In the data rows, 128 means zero.
Some points, one per row:
[145 147   9 255 188 255  59 203  12 175 255 106]
[107  99 201  42 122  50 177  81 185 112  87 132]
[146 167  54 253 159 255  32 207  20 178 208 118]
[133 108 179  72  83  13 199  81 192  42  66 142]
[122 104 132  92 142 149 152 103 192 193 118 143]
[146 100 173  78 140 134 126  83 172 150 112 174]
[127 102  76 160 131 137 196 174  64 180 156 108]
[167 141 100 175 146 119 104 152 124 115 137 137]
[141 143  56 207 118 181 141 170  52 118 138 131]
[112 116 109 125  76   0 196 200   0 151  83 111]
[142  93 166  47  90   0 188  93 165 125  55 179]
[108 138 104 188 169 223 104 119  94 112 146 100]
[146 147 121 144 138 165  66 175 105 157 136 128]
[118 106 100 156 119   0 209 113  59  93 110 143]
[142 143 101 176 168 255  82 178 106 162 178 111]
[161 142 135 185 163 201  76 151 109 117 205 136]
[175 137  45 186 101  85 152 218   0 145 116 108]
[141 125 129 152  70   0 214 167  57  70  98  94]
[168 115 117 114 113  38 153 159  70 134 102 117]
[115 107 139  38  53   0 212  93 149 133  58 153]
[120 109 116  82 108  65 163 109 138 181 116 130]
[130 126 132  72 132 123  95 117 166 163 146 102]
[149 134 112 122 145 145  90 139  77 104 154 118]
[143 147  91 170 164 246  70 157 109 168 197 114]
[142 114 169 111  77   0 219 134 178  77  43 134]
[ 75 120 158  66 217 255  33  16 202 184 168 160]
[175 157  71 220 155 255  35 191  55 137 223  94]
[106 165  66 183 123 175  68 168  23 126 164  81]
[118 135 126 167 184 252 105 161  98 114 198  94]
[119 122 121 146 106  13 184 143  64  74 103  97]
[131  93 105 141 116  40 255 207  48 129 140  81]
[127 153 188  99 128 181  60  69 255 122 112 185]
[ 68 135 167 125 167 253  75  74 237 183 145 158]
[108 153 135 146 153 255  45 116 176 159 177 151]
[119 121 144 104  90  91 172 128 120  99  98 117]
[142 136 110 182 190 255  74 120 147 147 174 139]
[137 116  38 206 139 117 203 138   6 105 151 149]
[150 141  58 194 148 160 133 189   0 157 164 109]
[118 116 153  37 129 120 141  89 222 141 128 159]
[120 131  88 180 139 159 148 156  93 157 162 141]
[131 168 108 116 129 159  43 188 134 197 157  99]
[113 168  91 212 130 239  96 207 115 193 192 108]
[152 150 164  62 139 218  16 112 255 207 133 162]
[121 149 178 152 149 200  56 118 188 134 139 143]
[133 124 122 137  77  49 187 160  54  83  75 125]
[138 126 172 107 150 159 117 115 232 144 148 137]
[152 125 213   9 130 104  38  35 255 124 104 156]
[132 104 209  22 131  57 146  56 224  83  58 150]
[110 139 106 160 130 164  97 188  26 172 137 106]
[119 133  60 199 127 123 135 194   0 187 181 109]
[116 138 159  98 135 103  62 109  99 102 139 109]
[147 108 127 115 129 106 165  81 131  51  88 148]
[109 102 157  87  94   0 235 140 102  84  72 104]
[144 101 105 149 125  70 194 136  78  81 145 131]
[113 122 220  88 107  68 108  64 231 107  58 177]
[156 111  50 179 132  80 189 186   0 106 171  90]
[ 94  88 116 140  76   0 255 145  10  97  95 119]
[108 127 134 138 134 130 146 134 143 134 121 111]
[110 148 133 100 158 216  30 136 122 180 166 118]
[105 108 190  45 120  93 156  47 255 132  67 175]
[110 143 178 114  94  32 142 157 134  86  90  94]
[123 124 122 144 151 171 130 124 148 128 165 165]
[125 129 152 119 110 118 129 117 208 188  70 166]
[ 94 166 129 180 158 255  49 152 215 211 196 130]
[118 126 187 109 130 100  84  79 242 137 111 143]
[162 119 122  96 116  69 172 170  36 112 149  99]
[147 127 138 163  95  50 167 163 103  86  73 122]
[ 77 118 148  59 181 236  94  50 152 174 153 150]
[105 117 125 153 108  17 177 152  55 132 131 132]
[175 137 137 138 141 153  29 105 204 137 158 139]
[128 109  88 163 101   0 255 201   0 119 117  78]
[135  91 255   0  90   0 154   6 255  47   0 173]
[140 134 117 151 137 150  98 142  72 104 139  92]
[116 150 158  96 114  77  91 118 218 154 101 153]
[107 133  61 246 130 179 160 185   0 132 171 105]
[135 111 167  43 115  92 148  48 242 100  81 184]
[ 96 153 164 110 172 255  17 103 255 203 163 149]
[110 122 107 147 121 131 194 162  89 121 149 124]
[102 111 108 129 137 164 136 101 100 143 140 120]
[130 128 145 115 133 125 145 126 203 138 108 157]
[131 160 123 157 153 255  44 130 137  91 165  78]
[ 59 149  99 169 118 106 135 165  72 177 143 113]
[184 161 129 117 135 213   6 134 175 151 147 143]
[135 136 145  88 118 125  77  73 154  94 134 140]
[164 126  78 244 142 189 147 184  44  92 176 122]
[128 104 132  45  72   0 199 132 120 170  54 147]
[124 110 133  77 106  95 188 118 184 181  91 151]
[102 127 130 135 133 160 139 155  93 180 131 109]
[139 128  96 207  96  96 187 204  42 101 146  97]
[157 143  82 176 139 230  67 149  92 130 190 103]
[137 151  46 211 190 255  28 168  67 180 239 121]
[152 117  92 194  68   0 255 220   4  60  81  91]
[123 113 156  32  82   0 189 102 169 159  54 166]
[181 122  94 157 149 190 101 156 127 131 146 118]
[175 134  79 170 104 139 130 163 100  91 150 109]
[129 147 124 139 107  59  70 115 170 158 129 130]
[108 177 158  84 213 255   0  45 232 191 196 151]
[153 127 130 100 112 112 128 119 125  75  89 112]
[150 146 134 153 131 123  64 121 140 135 137 126]
[ 70 126 157  82 145 186 106  37 168 139  91 161]
[124  94 125  60  97   7 225 109 158 158  75 141]
[135 166 110 203 172 255  41 159 124 129 203 106]
[120 149 152 114  90  59  97 141 123 117 119  98]
[149 133  70 191 170 255  92 105  71 113 160 145]
[161 134  67 197  98  70 139 201   5 113 162  83]
[119 133 106 145 110  66 156 191  82 190 122 131]
[123 131 136 177 138 133 171 148 103  68 153 124]
[ 75 117 191  61  77  29 190 111 255 164  75 129]
[190 127 120 140  90  66 113 143  49  94 122 135]
[186 188  97 210 148 255   0 183 125 120 204 104]
[118 100 203  38 117  48 169  61 255 101  76 208]
[137 123 137 110 120 163 162 129 170 154 106 141]
[148 131 146 110 112 133 112 107 108  78 119 163]
[108 161 182  20 109  96  46 111 255 181  91 141]
[ 45 122 184  37 153 213  80  17 223 176 124 170]
[130 139  90 202 148 154  86 157  66 119 169  93]
[124 140 118 155 112  99 143 148 109 144 107 125]
[ 89 135 158 121 148 132 152 143 161 141 143 130]
[124 124 143  98 149 133 166 140 121 111 164 141]
[116 135  98 120 108  73 118 134  39 126 124  93]
[122 134  34 245 129 178 162 210   0 130 176  83]
[176 114 137  88 141 154 103  86 208  95 132 137]
[154 123 110 120 134  84 128 136  70 137 117 140]
[157 104 174  58  98  51 152  67 216 101  84 159]
[139  84 159  45 104   0 219 110 107  96  80 118]
[177 126  63 211 147 213 115 161  51 101 192  97]
[121 129  84 195  98 102 207 208   8 120 142 126]
[149 132 106 206 119  96 163 184  99 139 139 147]
[100 131 171 104 149 151 138 152 167 154 155 125]
[ 76 138 125 171 157 221 107 100 138 168 148 136]
[ 95 133 115 186 176 255 100  99 129 148 180 173]
[140 126 143  88 130 150 120  62 162  46 107 144]
[111 135 106 219 126 184 131 176 105 157 152 109]
[ 66 111 126  96 140 159 141  78  92 158 135 143]
[ 74 136 178  61 129 163  83 131 167 207 133 122]
[129 123 129 117  77  59 165 129  79 132  73 128]
[ 90 128 162 164 137 194 138  60 148  39  98 165]
[ 41 147  92 173 126 196 137 192  88 222 152  76]
[147 113 124 121 134 170 156 140 133 123 129 159]
[167 153  98 222 149 226  34 186 106 147 200 117]
[160 120 129 101 131 114  68 122  77 106 155  94]
[101 132 197  69 167 178  60  77 196 118 164 125]
[113 126 182  78 164 150  80  88 161 109 147 123]
[113 149 137 157 180 228  77 113 175 123 183 134]
[ 92 107 137  52 141 124 197  74 125  85 128 100]
[112 128 157 116  96  60 156 128 155 107 105 156]
[110 122 192  59 108  63 147  69 255 136  88 169]
[159 141 138 125  94  36 113 146 111  70 100 109]
[166 114 139 100 100   9 180 100 186  64  48 157]
[126 102 213  28  92  15 174  81 255 137  75 171]
[ 57 118 222  37 128 110  92  21 255 143  88 179]
[112 119  86 140 113 126 177 161  30 124 147 128]
[ 49 109 172  38 135 156 128  26 196 167 114 158]
[155 143  71 186 148 240 121 203  42 141 163 101]
[146 112 125 186 132 143 227 182  71 118 145 130]
[172 108  72 156 119  44 184 201  57 106 139  89]
[101 140 119 184 126 161 152 162 118 128 141  98]
[128 107  88 127 130  84 190 144  55 140 151 135]
[140 135 159  87 134 143  95 125 124 103 143 100]
[157 153  53 240 113 116  81 219  36 146 152  73]
[106 123 130 146 155 151 158  93 146  71 116 116]
[184 109 121  91 129  96 166 142  93  79  89  94]
[144 122 213  33 158 166  54  17 255 142  85 186]
[195 131  41 142 134 157 155 174  75 121 139 119]
Here are 16 more points, each followed by its number:
[150 124  63 170 115  83 171 213   0 163 157  95] 0
[154 133 111 228 172 255  86 145 116  98 186 136] 1
[159 126 168 107 119  71 136 122 211 121  96 142] 2
[127 118 129 104 146 132 148 136 146 151 167 142] 3
[116 104 123  49 143 135 148 116 134 190 141 139] 4
[ 97 128 120 154 155 171 140 193  44 135 185  66] 5
[123 134  56 247 162 156 168 240  24 146 215  81] 6
[132 138 122 171 167 234 117 140 160  83 163  99] 7
[175 131 132  77 121  79 111 137 135 130  97 132] 8
[145 149 234  45 127 155  14  32 255 112  68 169] 9
[132 137 120 184 159 196  95 118 148 119 171 128] 10
[145 122  83 123 109  57 170 134  40  96  95 130] 11
[ 93 148  85 232 197 255  58 140  74 180 210 111] 12
[168 125  72  81 135 174  97 121  97 154 149 127] 13
[106 139 121 104  73   0 167 139 114 123  93 137] 14
[145 130  75 177 175 255  91 159  23 131 199  96] 15
Which of these numbered points is nearest to each point below, ignoring the 2 directions in which the first points spread most? Its number follows each.
[163 112 127 160 168 241 119 116 154 102 174 155] > 1
[129 109 113  43  79  32 201 131 113 119  81 113] > 13
[136 120 135  75 104  52 157  84 126  75  62 154] > 11
[142  88 125  72  99  12 253 126  70  49  69 108] > 15
[140 139 123 123 156 180  45 150 143 218 157 130] > 0
[102 152 136  95 114  99 101 108 178 126 109 137] > 14
[123 111  97  78 136 106 183 164  77 196 148 116] > 4
[146 100  82 164 153 179 167 162  27 109 187  96] > 15
[138 124  80 183 126  96 134 185  18 172 165  84] > 0
[157 170 156 163 129 173  19 146 145  96 138 117] > 9
[135 115 146  45  94   3 163  69 144  87  43 171] > 11
[130 105  94 167 162 138 195 153  10  84 151 109] > 15
[130 124 161  34 111  82 130  70 193  99  63 165] > 11
[103 122 188   9 189 249  58  50 255 212 150 172] > 4
[ 89 151 201  59 116 100  49  65 253 140  85 144] > 14
[121 102  92 151  78   0 255 221   0  99 105  58] > 5
[156 127 178  87 134  90 105 125 255 143 118 125] > 2
[159 143 208  32 128 141  31  39 255  72  77 156] > 9
[137  98 165  88 127 129 151  27 190  43  80 159] > 1
[112 107 119  99 107 134 194 154  60 166 116 145] > 4
[142  96 117  98 109  63 222 129  78  72  88 111] > 15
[130 134 115 145 136 118 140 126 130 107 143 127] > 10
[149  98 112 126 152 138 183 109  77 123 131 125] > 15
[ 96 131  39 189 155 208 133 179   0 170 204 101] > 4
[168 134 133 137 186 255  44  78 182  85 138 142] > 1
[122 143 106 166 143 177 115 137 127 131 150 148] > 10
[163 139 161 109 119  98 109 122 210 107 108 135] > 2
[123 114 138  94 138  96 167 124 155 138 141 156] > 3
[ 94 101 112  62  78   0 255 102  78 129  82 148] > 4
[158  88 207  25 124  29 182  25 245  43  32 180] > 1
[156 119  85 136 118 113 131 125  65 105 105 116] > 11
[184 148  89 163 153 207  26 179  62 164 192 108] > 8
[120 112 163 108 120  32 205 148 179 130 109 130] > 6
[141  89 121  99  83   0 255 178  53 115 124 125] > 3
[182 135 178 101 127 150  37  85 182 110 105 173] > 9
[ 97 121 177  53 145  97 136  89 199 140 118 102] > 5
[ 75 110 172 109  78  26 225 146 173 136  83 113] > 6
[119 142  89 176 138 195  77 175  59 195 190 100] > 0
[132 127 119 157 129 145 174 148 140  80 139 106] > 7
[ 85 107 141 128 107  20 198 115  70 103 114 132] > 12
[108 131 100 198 134 147 201 206  69 144 145 121] > 6
[145  92 130  56  57   0 225 113  87 110  82 158] > 13
[112 118 219  30 162 143  72  49 255 183  83 173] > 0
[172 144 108 116 139 129  84 176 115 157 126 127] > 8
[109 138 110 212 175 235 110 190  82 165 226 103] > 6
[181 116 115 106 114  23 143 148  80 100  84 117] > 8
[175 144 154  86 133 132  30 115 170 144 123 141] > 8
[ 85 115 121 138 120 100 183 101  96 138 133 124] > 12
[136 129 114 108 118  56 127 156 105 196 122 131] > 0
[106 114 124 160 129 120 167 157 141 138 121 101] > 6
[206 108  78 127  94  29 169 197   0 120 127  89] > 8
[162 120 181 101 110  84 130 114 252 112  95 155] > 2
[159 136 144  84 130 160  54 147 171 155 135 107] > 8
[126 108 172  93 116  74 145  82 181 102  84 154] > 10
[119 148  88 193 104 103 117 170  46 138 141 118] > 14
[116 127 151 120 174 243 101  92 181  94 163 113] > 7
[121 134 159  65 138 154  77  67 191 130 104 151] > 11
[174 134 109 173 147 170  53 104  80  55 114 132] > 9
[ 39 129 167  89 121 116 128  52 164 149 119 136] > 12
[ 79 115 100 126 145 171 193 142  90 181 145 114] > 4
[ 84 117 151 134  74  30 216 179 129 146  89  96] > 6
[122 122 184  84 149 197  71  48 255 118 127 149] > 10
[100 123 105 179 173 160 132 141  72 169 175 116] > 12
[163 120 196  71 106  55 136  98 255 122  71 169] > 2
[158 121 151 141  83   0 187 176 150 108  90 130] > 2
[ 99 117 183  81 114  76 177 126 229 177  90 167] > 6
[118 145  93 161 162 248  35 148 103 192 196 112] > 0
[163 159  89 204 125 149  82 191  44  73 168  88] > 9
[154 146 141 143 138 178  61 138 211 137 143 124] > 2
[102 114 140 156  98  78 210  93  88  15  67 162] > 1
[120 119 133 128 100  36 205 190  60 122 110  81] > 5
[123 129  89 146 146 255 135 175  50 179 170 130] > 4
[136 106 149  79 145 107 150 112 127 100 129 117] > 15
[167 156 120 185 166 221  46 152 165 137 169 121] > 2
[ 81 117 120 156 101  78 195 141  85 158 103 131] > 12
[126 107 177 116 128 158 156  56 183  46  89 158] > 1
[126 132 123 132  70   0 187 139  98 125  91 127] > 14
[127  93 128  93 127  50 241 128  88 112 141 133] > 3
[138  99 113  76 114  97 170 139  96 168 131 141] > 4
[115 123 116 155 136 233 157 115 107  57 166 110] > 7
[171 143 169 124 140 147  60  95 252 116 115 167] > 2
[ 83 107 138 133 114  29 185 120  65  95 123 123] > 12
[152 106 136 152 160 202 155 111 161 102 153 151] > 1
[ 85 154 138 118 164 224  64  96 165 131 154  79] > 5
[101 118  83 199 127  70 177 179  16 150 152 134] > 12
[ 80 130  89 145  90  48 214 180  93 155 123  63] > 6
[ 76 103 115 119  89   9 253 116  62 131 101 110] > 12
[187 146   0 255 174 255 127 231   0  85 229  54] > 7
[114  86 177  21 105   2 243 109 187 122 101 147] > 3
[135 137 145 142 117 107 167 166 171  73 116 106] > 7
[139 124 145  37 154 178 135 117 249 149 132 162] > 3
[135 109 147  83 159 125 143 119  87  92 140  97] > 15
[191 168  86 199  92  82  85 194  44  82 149  98] > 9
[ 74 105  85 171  92  24 223 167   0 127 138 113] > 12
[146 145 161 151 180 229  44 132 221 158 181 151] > 2
[104 116 145 106 151 183 126 100 125 116 146 121] > 15
[132 143 100 155  85  40 105 166 106 147 127  96] > 14
[132 124  81 122 119  90 134 170  42 156 160  68] > 0
[ 94 121 133 143 142 115 129 110 137 146 126 163] > 12
[171 108 139  81 100  37 156 143 135 127  81 122] > 8
[115 139 104 160 146 178  70 149  97 204 166 109] > 0
[138 113 105 124 131 131 158 121  56 113 142 120] > 15
[ 75 115 126  94  88   0 238 134  50 100  82  76] > 5
[116 153 132 118 205 255   7 116 149 204 173 111] > 0
[180 128 133  87 163 151  86 153 129 101 134  95] > 8
[148 135 171  49  90  41 108  53 222  80  24 148] > 9
[ 53 136 157  90 138 161 122 139 160 196 156 120] > 5
[ 80 141  82 191 162 202 122 149  64 152 190 115] > 12
[114 135 191  87 157 232  97  71 255  85 148 160] > 7
[ 84 147 167  94 102  81 114  91 238 147  94 140] > 14
[178 144 137 151 101  55  61 132 106 110 116 137] > 9
[206 122  97 137 107  34 123 166  80 122 129 137] > 8
[117 120 162 104 132 191 180 125 169  91 101 144] > 7
[ 86 131 126 156 137 164 132 129 125 170 122 135] > 12
[133 128 137 137 144 196 157 108 146  56 157 128] > 7
[139 128 107 113 120  51 125 108  79  92  82  99] > 11
[ 80 133 120 146 147 150 136 168  78 189 186  96] > 5
[111 121 157 149 132 140 160  99 187  73  97 118] > 7
[145 125 180 106 140  98 116 122 214 137 132 157] > 2
[132 107 156  56  66   0 191  75 152  98  20 127] > 11
[131  93 216  25 135 121 126   0 255  32  42 187] > 1
[122 124 149  45 133 145 101  63 188 147  87 164] > 11
[ 97 131 148 137 135 157 152 153 183 178 130 147] > 6
[ 82 123 140 112 122 129 157 125  91  95 111  87] > 5
[168 129  77 225 145 186 166 215  22  96 179  67] > 7
[109 151 131 118 109 116  81 123 128 138 113 120] > 14
[119 112 144 114  90   0 195 117 109  54  94 102] > 10
[126 117 187  64 103  59 142  73 227  74  73 152] > 10
[129 115  92 190 161 204 157 139  71  73 157  97] > 7
[110 122 109 131 110 116 198 149  96 120 146 134] > 3
[111 107 180  75 116 143 169  54 192  55 106 136] > 7
[120  93 126  94 136 107 214 140 133 123 151 125] > 3
[166 129 132 142  87  60 125 123 114 118  58 153] > 9
[197 142 115 160 142 160  24 120 149  91 128 134] > 9
[125 133  86 232 166 235 115 208  91 153 181  73] > 6
[105 127 162  49 138 140 107  62 209 137  88 166] > 11
[123 139 176 122 123 129 136 172 141 107 131 100] > 5
[124 145 123 111 138 189  77  86 131 110 138 131] > 11
[110 136 139 134 176 225  55 132  93 135 204  96] > 5
[171 123 150 111  89   0 149 107 176  90  63 157] > 2
[117 127 106 206 115  79 190 156  76  87 106 113] > 10
[125  99 136  58  69   0 212  97  84  99  40 136] > 11
[126 125  82 162 112 110 136 154  39 190 131 105] > 0
[152 115  93 171 112  29 215 213  84 137 146  83] > 6
[128 118 127 178 161 155 133  88  87  57 123 136] > 1
[ 45 110 161 167 123  75 207 108  70  93 110 123] > 12
[ 98 137  96 171 146 175 130 186  37 184 204  81] > 5
[127 130 130 146 149 196 166 120 142  74 170 129] > 7
[ 73 112 115 124 121 117 180 101 117 170 113 146] > 12
[138 158 173 162 175 247  29 121 255 160 180 169] > 2
[129 107 147 104 136  91 168 129  97  92 101 115] > 15
[152 115 135 127 162 213  86 122 127 121 168 125] > 15
[144 133  93 150 167 255  85 139 135 158 181 126] > 3
[118 130 132 110 178 255 103  88 202 123 161 135] > 7
[ 78 108 116 118 101  53 213 112  83 145 120 116] > 12
[135 127 101 138 146 185 110 141  41 147 173 104] > 15
[188 106 144  51  50   0 176 152  78  99  65 119] > 8
[143 129 143  67 139 143  57 117 190 139 115  94] > 8
[128 111 121 104 144 141 147 149  72 174 150 113] > 4
[114 130  76 182 124 116 130 186  14 198 169  97] > 0
[170 145 111 151 128 187  62 164 112 156 144 131] > 8
[111 141 147 119 119  91  83 110 134 136 108 124] > 14
[101 104 155  72 138 119 149  84 123 109 126 156] > 15
[145 138  95 169 118  85 130 134  67 121  89 144] > 11
[ 51 105 178 121 132 111 211 115 145 112 135 106] > 5
[141 137 206 101 163 182  53  95 255 151 144 172] > 2
[121 122 201 108 131 111 135  74 200  64  75 148] > 1
[ 98  95 114  93  72   5 255 139  36 115  94  84] > 5
[133 123 220  60  89  48 149  92 255  94  50 167] > 2
[150  99  77 147  91  27 255 190  21 102 119  79] > 3
[102 124 168  83 157 121 109  99 175 124 127 126] > 5
[111 102 159  17  94   0 221  91 144 144  78 162] > 4
[103 126 181  45  95  62 143 118 210 199  77 156] > 0
[162 147 184  89 123 125  64  83 229  63  95 133] > 9
[ 95 137  46 218 137 167 141 173   0 144 205  98] > 12
[ 97 146 137 131 185 255  10  58 154 157 155 152] > 11
[125 103 122  71 121 103 180 130  51 143 137 134] > 4
[126 119 113 136 150 173 143 125  87  85 157 115] > 15
[182 142  61 251 160 241  73 184  44  79 149  93] > 1
[101 123 194 103 169 227  99  21 255  98 140 190] > 1
[109 131  79 223 181 183  72 139  14 134 207  94] > 12
[174 119 140  97  79  35 161 106 210 137  47 179] > 2
[108  98 184  59  57   0 255 176 107 116  54 141] > 5
[137  88 161  75  83   4 215  38 167  16  37 154] > 1
[118 124 197  71 158 135 105  45 252  63  94 128] > 7
[174 121 117 121 136 117 112 150 100 139 129 112] > 8
[ 97 132 162  96 121 173 113 112 180 168 116 102] > 5
[162 147  86 114 129 173  43  96 128 142 135 171] > 11
[173 136 142 146 175 188  22  79 158  69 138 135] > 9
[107 124 142 139 117  35 207 104 119  74  82 129] > 10
[119 127  79 163  99  51 218 175  44 128 139 137] > 3
[139 124  60 162 120  85 142 162  27 180 165 128] > 0
[150 114 110 173 105  76 178 166  59 107 134 129] > 10
[194 123  89 158  97  76 130 194  39 146 126 140] > 8
[ 87 141  86 188  98  91 143 180  86 188 168 130] > 14
[111 118 101 119  85   0 227 215  12 137 115 104] > 0
[178 135  73 179 124 153 129 175 135 163 157 153] > 2
[154 153 158 102 122 181  14  80 231 100 135 132] > 9
[111 138 184  92 184 249  24  89 199 195 160 101] > 5
[119 126 121 114  83  29 166 121 166 150  79 161] > 14
[154 139 141 153 111 123  92 136 157 114 131 140] > 2
[152 136 104 187 110  95 169 164  95  84 160 128] > 10
[168 139 112  98 136 135  87 181  87 122 164  78] > 8
[146 102  86 149 130  46 239 143   0  70 121 114] > 15
[135 137 189  92 135 149  63  93 255 118 107 136] > 2
[ 99 117 154 133 154 149 141 127 157 148 165 132] > 6
[130 152 106 157 129 166  81 160 120 147 166 151] > 14
[144 117 139 137 100  12 168 160 148 144 120 132] > 2
[169 156  90 153 143 193  45 155 120 155 112 133] > 8
[131 102 139 105 107  55 241 112 113  39 112 130] > 7
[165 143 148 152  76  28 111 169 104  85 102 114] > 9
[ 80 126  72 225  98  99 218 174  10 123 124 105] > 12
[151 114 165  85 142 152 127  95 167  60 105 121] > 7
[164 123  87 194 115  86 180 197 110 139 157 130] > 2
[113 118 189  46 103  51 112 112 194 177 103 122] > 0
[188  90 133  92  93  55 234 132 129  77  87 153] > 1
[150 111  86  80 111  87 213 187 117 144 144 131] > 3
[121 129 138 152 144 174 121 140 168 155 151 114] > 6
[130 109 112 149 107  86 186 137  78 104 133 113] > 10
[176 135  90 167 104  79 134 183  95 100 151 110] > 2
[125 156  98 178 212 255   0 148 102 195 234  84] > 0
[111 107 168  74  84   0 206 107 218 129  76 145] > 6
[143 161 146 144 175 255  11  92 151  66 165 112] > 9
[160 136 156 123 132 176  90 113 215  65 125 123] > 7
[ 69 129 137  93 142 160 142 131 121 172 144 126] > 5
[113 129 108 219 183 249 102 171  87 159 225 114] > 6
[152 135 135  71 123 119  82 141 185 123 132 112] > 8
[145  96 107 103 135  69 188 109  65  79 126 118] > 15
[150 145 109 176 123 107 110 142  94  74  94 143] > 9
[148  93 128  71 125  45 228  94  68  70  59 142] > 15
[165 134 151 105 114  96 109 105 160  49 100 123] > 9
[191 150 105 110  99 109  84 183 145 147 136 120] > 8
[ 75 169 140 123 178 255   0 105 150 159 199 111] > 5
[173 138 140 110 106 103  78 106 152  89 113 129] > 9
[156 134 144 138 167 209  73 104 169  78 150 133] > 1
[128 129  96 159 138 141 126 161 114 206 151 129] > 0
[114 121 133 131 132  52 175 125 107  76 121  94] > 10
[159 130 114 161 146 177  82 129 106 131 133 148] > 11
[186 153  93 184 153 250  17 182 108 168 175 138] > 8
[167 161  67 185 164 246  29 175  86 160 154 116] > 8
[101 123 156  64 120 100 136  76 166 130  76 149] > 11
[129 144 148 125 105  30  87 101 188 163 112 150] > 14
[132 111 127 112 154 181 125 145 128 156 166 102] > 3
[109 152 138 161 168 245  76 144 184 153 183 136] > 6
[145 142 176 115 150 217  64 104 206 104 123 119] > 7
[157 116 183  54 106  48 140  54 185  38  47 146] > 9
[ 99 108 184  41 101  69 157  68 185 119  74 112] > 5
[110 111  68 123 116  94 157 122  32 146 131 130] > 11
[106 150 140 144 127 188 110 156 214 184 144 136] > 6
[164 126 152  96 100  37 123 155 108 106 107 108] > 8
[193 145  69 198 142 208  57 195  41 138 196 140] > 8
[125 105 190  92 152 165 118  57 255 152 105 162] > 10
[145 160 107 131 150 218   8 118 150 174 157 118] > 8
[132 132 124 178 122 132 121 179 108 146 134 105] > 2
[114  90 148  71  77   0 255 135  35  91  42 126] > 15
[142 149 104 213 149 214 111 196 127 105 172  98] > 7
[158  98  50 176 158 144 187 194   0 136 190  92] > 3
[129 151 103 164 160 255  56 121 119 138 165 132] > 11
[ 42 154 103 171 185 255  59 112 152 211 203 134] > 12
[121 114  66 216 134  59 157 161   0 117 170  90] > 12
[ 94 148 174 161 154 254  87  99 255 131 147 123] > 7
[ 59 112 118  95  99  39 254 149  82 166  93 115] > 4
[191 135  92 184 116  78 122 217  22 138 140  75] > 8
[125 111 100 127 131 118 197 127  45  88 116 129] > 15
[ 93 102 100 163 103  34 243 138  22  94 139 119] > 12
[177 112 164  51  73   0 182 142 127  73  58 145] > 8
[171 145 117 138 128 145  80 144 165 108 157 123] > 2
[133 116  60 164 147 147 165 184  11 158 151  78] > 4
[ 88 105 197  50 119  47 161  60 210 131  79 137] > 12
[132 168  67 244 177 248   5 163  77 170 223 105] > 14
[ 97  98 122 125 135  99 235  81  84  40 107 103] > 7
[183 140  58 163 115 107 139 228   0  99 187  42] > 8
[111 126  55 232 186 235 117 181  12 183 207 109] > 12
[158 135 143 158 157 213 126 185 209 123 146  82] > 7
[101 115 149 106 141 171 184  95 227 161 107 149] > 6
[140 136 144  98 120 195  56 147 183 201 152 138] > 0
[155 112 163  45  96   2 119  93 175 113  97 131] > 8
[145 162  77 249 165 249  58 199  84 169 182 115] > 2
[155 154  61 180 133 205  71 196  98 221 167 109] > 0
[191 157  32 254 165 255  17 203  19 144 230  92] > 8
[139 116 161 110 109  58 186  78 135  59  72 169] > 1
[109 141 147 131 153 202  89 100 206 144 146 169] > 10
[117 126 171 122 165 190 117  57 208  76 114 130] > 7
[ 91 105 213  22 116   0 173  69 225 122  78 142] > 6
[170 121 117 128 151 177  79 132 119 138 151 112] > 8
[110 110 139 111 128 105 191 118  90 101 127 118] > 15
[116 129 135  64 117 106  98  85 160 191 109 163] > 0
[145 131 162 111 126  96 111 104 185 149 109 158] > 2
[106 125 171 128 161 162 133  59 198  81 101 129] > 7
[153 160 102 187 168 255  17 189 102 170 171 119] > 8
[170 121 159 123 124  99 124 149 111  84 105 121] > 9
[124 131 123 198 121 133 169 180 103  80 154  97] > 7
[163 112 134 115 110  50 118  77 107  53  60 143] > 9
[135 122 111 177 123 181 184 186 144 172 118 134] > 6
[ 87 123  68 190 153 190 162 184   1 183 212 107] > 4
[ 97 133 156  98 116  94 110  94 189 158 103 141] > 14
[107 136 149  89 161 177  69 109 165 172 115 123] > 0
[125 115 134 114 120  39 186 116 110  68 112  97] > 10
[ 92 135  34 228 144 203 143 199   0 219 196  91] > 4
[157 107 151  73  51   0 217 105 205 136  16 190] > 2
[114 138 178 120 159 172  57  95 186 101 148 146] > 10
[ 65  91 219  26 126  68 225  52 255 105  65 142] > 6
[142 106  84 151 156 126 167 183   0  89 173  66] > 15
[114 122 191  74 155 202  33  64 236 178 127 156] > 0
